In the rows, zero is written as 128.
One turn moves each row of this set onto another row. After a few examples, where does it send each row asked below?
Z_834: [125 122 157 141 134 155 136 132 137 169 116 115]
Z_323: [115 116 123 172 136 139 123  99 134  95 126 116]
Z_631: [ 88 124 119 141 124 126 131 125 152 162 135 129]
Z_922: [129 117 134 121 144 162 134 140 142  78 125 120]
Z_475: [ 92 116 129 138 128 146 134 118 161 168 140 123]
Z_236: [108 141 116 120 119 115 119 129 143 143 149 114]
Z_235: [125 119 122 172 138 149 127 101 120 103 121 117]
Z_953: [104 120 127 139 129 157 137 122 142 176 133 125]
Z_151: [102 129 130 123 147 182 128 141 136  98 116 122]
Z_986: [126 130 133 116 129 163 129 120 140 162 153 106]
Z_901: [125 116 134 122 143 159 133 141 145  77 127 119]
Z_993: [118 135 142 145 126 122 131 141 127 158 109 124]
Z_803: [132 117 133 155 112 123 140 122 172 107 151 117]
Z_964: [ 93 124 132 123 146 176 127 137 152  93 122 118]
Z_699: [126 111 130 170 141 164 128  96 130 106 127 112]
Z_419: [108 126 132 116 126 139 123 118 164 149 162 103]
Z_174: [ 96 135 123 125 142 167 126 145 132  92 112 126]
Z_358: [126 145 117 119 122 140 125 131 119 158 140 116]
Z_81: [161 126 132 155 116 157 149 129 129 127 133 123]
Z_145: [125 118 131 122 142 155 132 142 143  76 125 121]
Z_642: [ 88 129 127 124 143 162 124 141 147  87 119 122]
Z_870: [149 109 145 151 119 161 148 117 164 122 150 111]
Z_794: [108 112 162 141 132 140 132 125 169 157 130 109]
Z_599: [129 120 132 122 143 159 134 143 138  78 123 122]
Z_56: [144 132 121 158 108 120 142 134 137 111 133 128]
Z_527: [100 125 147 145 126 107 126 135 159 146 122 119]
Z_10: [ 99 129 117 142 124 138 134 129 133 170 127 133]
Z_539: [117 109 131 170 141 152 126  94 143  99 133 111]

Z_699 goes to Z_235
Z_145 goes to Z_901
Z_631 goes to Z_475
Now these:
Z_81 goes to Z_56
Z_794 goes to Z_834
Z_151 goes to Z_174
Z_419 goes to Z_986

One turn moves each row of this set onto another row. After a few examples, where does it send each row asked below?
Z_679: [136 103 142 118 140 120 129 137 119 126 149 129 129 131 107 137 102 154
 105 123]
Z_543: [131 133 119 116 133 137 130 134 153  94 135  98 143 149  98 124 115 126
 103 122]
Z_78: [149 149 145 129 138 138 124 120 134 133 100  89 127 142 164 105 170 161
 114 133]
Z_805: [132 151 125 132 130 128 160 128 111 115 125  97 151 128 173  98 158 167
 132 153]
Z_915: [159  89 124 128 145 137 110 173 120 114 127 114 150 151 161 133 157 135
 106 136]
Z_328: [131 109 128 126 141 132 129 174  97  96 138 106 156 158 164 142 154 131
 124 130]
Z_862: [127 124 148 114 131 114 139 140 109 124 150 125 122 133 103 138 107 147
 112 132]
Z_949: [136 142 141 120 146 134 121 117 106  95 104  92 147 127 166 131 160 171
 143 115]
Z_826: [144 106 112 147 155 134 138 114 129 118 125 104 163 120 167 104 145 174
 125 129]
Z_370: [127 134 120 111 132 138 133 133 147  87 136  98 146 149 102 129 112 127
 108 120]
Z_261: [151 133 112 101 118 135 128 146 138  85 126 111 144 119  97 123 118 137
 113 147]
Z_479: [154 126 108  99 122 138 126 145 140  85 127 112 149 119 101 126 116 139
 111 142]
Z_624: [138 140 141 116 145 141 123 120 115 104 104  89 146 139 182 122 159 173
 125 115]
Z_825: [135 114 147 106 134 118 127 142 106 114 145 129 127 127 109 146 104 156
 114 123]
Z_655: [151 111 131 144 136 129 127 172 128 133 131 108 132 161 146 117 165 119
 105 151]
Z_428: [158 138 140 140 144 133 117 114 139 134  95  95 124 129 148 106 170 161
 120 134]
Z_582: [143 116 147 115 131 117 126 139 119 132 141 129 115 129 100 135 110 151
 105 133]
Z_366: [139 134 138 127 123 125 132 180  99 111 128 106 132 154 149 132 169 120
 125 154]
Z_234: [149 118 115 137 144 136 145 122 130 125 123 104 160 125 179  93 152 175
 115 143]
Z_898: [126 153 125 146 133 120 160 119 112 119 124  96 142 124 153  99 159 157
 142 151]

Z_825 goes to Z_679
Z_366 goes to Z_328
Now these:
Z_898 goes to Z_949
Z_624 goes to Z_234
Z_479 goes to Z_543

One turn moves each row of this set onto another row. After a few examples, where does it send each row asked below?
Z_660: [163 142 126 136  81 147 128 125 118 159 137 146 118 160 133 119 105  97
 176 157 166]
Z_911: [120  97 132 118 123 149 127 105 130 101 127 117 173 126 140 124 107 138
 131 153 168]
Z_307: [158 142 152 134 113 171 121 126 127 164 165 158 131 133 116 143 133 136
 152 181 141]
Z_900: [115 101 123 123 119 151 122 105 127 104 133 124 178 124 137 139 113 144
 131 156 162]
Z_490: [150 145 140 139 106 161 110 120 125 132 159 144 106 144 135 174 120 102
 164 143 181]
Z_855: [164 140 133 118  94 175 130 105 114 168 144 150 102 149 134 144 134 121
 165 182 173]
Z_143: [123 101 136 115 128 150 126 109 129 109 142 121 177 132 137 134 106 147
 126 145 165]
Z_744: [150 139 158 113  90 136 131 112 131 174 140 136 118 140 130 119 123 128
 179 183 152]
Z_457: [158 144 152 119 106 157 127 109 121 159 152 123  96 141 138 157 141 127
 165 186 165]
Z_831: [172 142 130 136  96 165 133 126 116 170 149 150 121 153 125 120 122 119
 161 184 148]
Z_499: [157 142 157 114 102 151 131 111 126 171 148 133 110 139 131 135 136 134
 168 192 151]
Z_742: [123  97 132 118 126 155 128 106 129 103 130 118 174 125 137 124 110 142
 128 158 162]
Z_990: [173 146 123 140  98 168 125 121 111 151 152 137 100 158 138 149 124 101
 161 168 171]
Z_811: [154 139 132 114  78 155 129 106 119 169 131 153 110 154 134 125 113 108
 181 163 180]
Z_916: [166 145 123 139  89 156 125 121 115 149 143 139 105 162 139 138 112  93
 171 154 177]
Z_395: [121 101 135 115 127 148 125 107 129 104 141 118 174 133 139 139 105 142
 128 139 172]
Z_562: [148 140 152 130  97 150 122 128 135 169 151 166 144 136 112 118 113 128
 168 168 139]
Z_342: [124 101 135 116 131 154 126 107 127 104 144 117 172 133 139 143 110 146
 124 146 168]
Z_523: [121  98 129 119 124 150 126 105 130  96 128 114 169 126 142 129 106 134
 132 149 172]
Z_496: [140 141 148 131  84 135 117 127 137 156 143 161 138 142 122 120  97 108
 181 142 159]
Z_726: [114 100 122 124 119 150 119 105 127 100 132 123 176 126 140 141 111 140
 133 152 167]
Z_76: [113 101 123 124 117 150 121 105 128 103 132 124 177 126 138 138 110 142
 133 154 164]
Z_89: [175 143 126 140 103 173 130 123 112 161 154 143 108 154 131 140 129 114
 155 182 157]
Z_15: [162 138 136 114  91 170 134 108 116 177 140 155 112 147 128 129 128 126
 169 186 165]
Z_430: [145 141 154 114  83 126 127 111 132 165 133 131 113 145 136 124 113 113
 187 164 167]
Z_552: [113 101 123 125 120 152 120 103 127 100 134 122 175 125 140 145 112 141
 131 151 167]
Z_557: [115 100 124 123 122 153 121 104 127 103 134 123 177 123 137 142 113 144
 129 158 164]
Z_588: [122 101 135 116 130 152 125 107 127 103 143 117 172 133 139 142 108 142
 127 142 170]
Z_228: [155 141 129 117  83 161 128 103 115 159 134 147 101 155 139 142 118 105
 179 161 189]
Z_648: [157 139 135 113  80 158 132 106 119 176 134 157 118 151 129 119 118 119
 177 176 168]
Z_650: [166 142 130 134  85 152 131 127 120 169 141 152 126 155 127 111 110 110
 171 171 153]
Z_958: [122  99 136 114 131 153 127 107 128 107 144 119 175 132 138 138 109 149
 124 147 165]
Z_743: [123  98 129 120 131 159 125 104 127  96 133 113 166 126 143 137 113 139
 125 157 170]
Z_180: [115 102 122 125 122 154 120 104 126 101 136 121 174 125 139 145 115 143
 129 155 166]
Z_806: [146 144 150 117  87 131 123 109 128 151 138 124  98 149 144 144 117 105
 185 157 180]
Z_322: [142 144 142 135  88 140 111 123 131 137 146 151 119 148 133 148 102  94
 180 130 180]
Z_451: [125  98 131 118 131 160 127 104 127 102 132 116 169 124 140 132 115 142
 125 160 164]
Z_733: [123 100 136 114 126 149 126 108 129 106 140 119 176 133 137 133 104 144
 129 143 167]
Z_356: [122  98 130 120 127 155 125 104 127  94 132 113 165 127 143 136 110 135
 128 152 173]
Z_518: [162 142 130 119  91 170 127 103 113 160 141 146  97 153 138 151 128 112
 170 171 185]
Z_422: [152 145 150 119  99 147 123 107 123 149 146 120  89 146 145 160 130 113
 174 168 179]
Z_520: [158 145 144 140 117 177 115 122 123 145 168 147 112 137 127 172 137 122
 151 169 161]

Z_322 goes to Z_496
Z_958 goes to Z_342
Now these:
Z_743 goes to Z_356
Z_422 goes to Z_806
Z_831 goes to Z_89
Z_228 goes to Z_811

One turn moves each row of this set onto another row. After a few examples, where does it send each row asked below?
Z_93: [130 137 118  92 112 106 107 148 127 154 149 140 129 134 136 137 155 153
 100 115 150]
Z_466: [123 187 125  92 128 118 117 149 161 108 123 145 136 149 158 122 119 140
 118 144 132]
Z_44: [103 131 108 104 140 116 108 149 139 134 162 129 127 129 114 127 179 146
 130 145 124]
Z_251: [115 126 139  88 144 113 108 146 149 146 151 157 140 135 137 135 119 160
 137 141 168]
Z_944: [135 174 128 100 143 122 115 140 155 126 120 149 135 121 150 136 115 135
 143 146  94]
Z_186: [119 143 107 115 158 114 176 133 129 131 113 139 120 131 155  97 146 150
 110 138 107]
Z_283: [120 143 115 113 136 117 121 120 145 139 123 142 132 137  67 111 137 143
 128 135 146]
Z_133: [108 127 121  98 123 125 145 128 134 153 133 145 173 152 175 106 116 114
 121 130 135]
Z_712: [120 148 117 106 148 116 176 133 134 136 110 140 136 130 175 101 121 152
 115 132 134]
Z_877: [149 176 137  95 142 104 112 151 146 125 128 151 116 139 141 119 135 133
 106 151 103]
Z_524: [ 94 111 102 131 139 109 105 137 155 124 109 141 128 149  97 124 138 118
 129 146 128]
Z_24: [114 126 118  87 163 139 105 140 153 149 123 149 133 147 132 127 135 153
 147  99 129]
Z_833: [127 136 112 122 135 113  97  94 128 134 113 136 143 118 120 114 145 143
 120 160 167]
Z_376: [131 151 102 108 135 126 112 102 142 160 109 124 153 121 107 119 149 125
 132 111 132]
Z_275: [108 148 108 119 139  98 180 132 137 128 129 143 126 130 163 110 139 147
 104 154 129]
Z_454: [123 151 126 105 151 103 185 146 137 144 134 139 133 124 149 103 128 144
 118 142 120]
Z_725: [111 105 105 118 127 138 138 128 100 126 116 145 138 152 139  97 140 138
 114 137 105]
Z_77: [107 138 122 108 115  97 106 147 152 139 128 118 164 136 130 118 133 109
 118 145 171]
Z_681: [125 125 117 115 135  89  99 141 148 156 119 127 133 147 118 116 160  99
  98 131 127]
Z_815: [121 105 119 118 145 122  87 129 129 129  82 136 137 141 132 109 123 132
 126 134 150]
Z_303: [136 173 121  99 145 130 101 141 136 101 105 137 123 138 158 110 137 147
 121 150 110]
Z_321: [137 143 117 110 138 102 106  96 152 163 110 154 131 148 118 119 138 126
  99 124 158]
Z_287: [128 122 129 106 129 115 108 146 138 156 108 125 160 116 112 128 109 120
 147 121 137]
Z_629: [114 126 133  96 133 110 154 147 136 156 150 149 150 168 134  92 133 111
 108 135 120]
Z_446: [108 139 113 118 161 115 177 129 139 129 118 147 131 122 159 109 122 152
 133 152 115]
Z_755: [107 151 118 108 155 113 113 108 170 143 130 136 157 138 110 108 140 122
 139 152 167]
Z_730: [103 108 115 124 121 106 146 130 121 131 144 164 131 160 135 109 134 127
 101 163 122]
Z_535: [100 119  96 111 154 125  89 115 148 134 126 147 127 139 162 138 164 147
 129 137 134]
Z_394: [118 174 110 113 120 117 118 143 151 103 124 152 117 136 135 138 129 145
 122 158 103]
Z_929: [107 110 121 108 142 137 140 127 117 138 129 140 167 130 150 100 120 127
 153 151 111]

Z_44 goes to Z_535
Z_524 goes to Z_815
Z_929 goes to Z_133
Now these:
Z_833 goes to Z_376
Z_303 goes to Z_944
Z_186 goes to Z_446

One turn moves each row of this set onto another row. After a few examples, where does it send each row asked below?
Z_749: [105 154 128 149 156 113 117 119 129 107 141 138 147 101 131 148 145 124
 132 133 130 105 119 115 140 133 120 105 114 166 145]
Z_731: [140 119 136 135  93 126  96 133 101 106 130 122 107 119 127 148 108  94
 118 142 128 138 128 120 118 111 136 127 135 115 128]
Z_809: [111 152 125 124 164 117 124 127 111 122 154 126 133 115 127 132 142 150
 134 135 119 115 139 118 124 136 106 105 112 162 146]
Z_790: [131 116 139 151 142 117 136 133 142 128 142 120 107 144 133 121 109 138
 113 121 127 157  98 112 114 115 154 147 131 142  98]
Z_375: [133 126 153 101 190 121 140 126 130 151 118 135 140 102 159 133 131 130
 147 120 139 114 126 119 128 114 135 139 127 117 130]
Z_237: [113 117 160 118 140 131 130 101 126 140 125 152 126 120 159 122 156  92
 131 126 124  97 140 129 144 139 139 114 128 112 149]
Z_99: [115 136 122 119 121 105 140 152 145 116 120 108 135 153 130 142 108 145
 126 135 127 156 140 107 101 126 117 133 173 117 130]
Z_320: [152 126 146 127 120 120 109 119 139 151 135 122 148 122 116  86 129 148
 116 110 129 125 116 139 119 157 111 158 148 110 146]
Z_560: [122 138 129 129 108 121 128 144 157 113 143 146 122 169 152 129 144 124
 121 121 156 157 120 131 133 150 118 142 143 129 128]
Z_201: [104 111 105 152  90 123 126 147 170 108 123 133 144 118 141 124 109 110
 129 138 129 142 118 135 128 126 128 125 156 129 138]
Z_334: [141 142 141 147 105 116 113 109 157 147 115 117 149 104  97 107 149 118
 131 111 134 118 111 137 131 148 139 150 144 107 138]
Z_337: [150 139 129 124 137 123 115 121 116 142 105 110 153 123 136 116 130 157
  81 118 130 122 116 142 116 135 112 157 149 100 145]
Z_752: [117 124 142 116 150 124 137 119 140 106 137 131 152 126 102 140 128 114
 134 123 123 108 144 114 142 154  98 112 112 167 139]
Z_86: [118 111 169 120 162 126 147 109 156 153 133 130 132 123 151 123 133 133
 130 120 118 103 157 109 115 126 136 118 128 112 143]
Z_500: [127 158  93 114 106 125 128 143 125 123 114 136 140 131 143 148 117 124
 151 134 143 161 114 137 136 106 130 137 138 112 126]
Z_449: [109 132 125 116 161 137 143 118 124 113 116 123 169 120 117 143 113 131
 124 133 122 110 130 120 145 123 105 108 107 166 133]
Z_934: [140 120 145 131 129 110 117 135 100 113 129 113 127 137 133 144  96 108
 124 129 138 146  99 100 130 113 131 158 155 134 103]
Z_150: [137 109 132 139 103 144 125 127 145 119 134 132  97 136 118 126 115 116
 107 129 120 150 128 135 114 115 152 122 104 123 116]
Z_955: [139 152 125 141 121 121 122 111 135 136  82 104 157 106 115 136 146 125
  95 119 134 115 111 140 129 126 139 149 147  99 137]
Z_129: [113 103 146 113 166 119 129 124 119 130 103 134 145  85 154 126 130  93
 138 136 121  98 122 123 135 126 135 124 153 119 143]

Z_99 goes to Z_560
Z_320 goes to Z_334
Now these:
Z_237 goes to Z_129
Z_809 goes to Z_752
Z_934 goes to Z_790

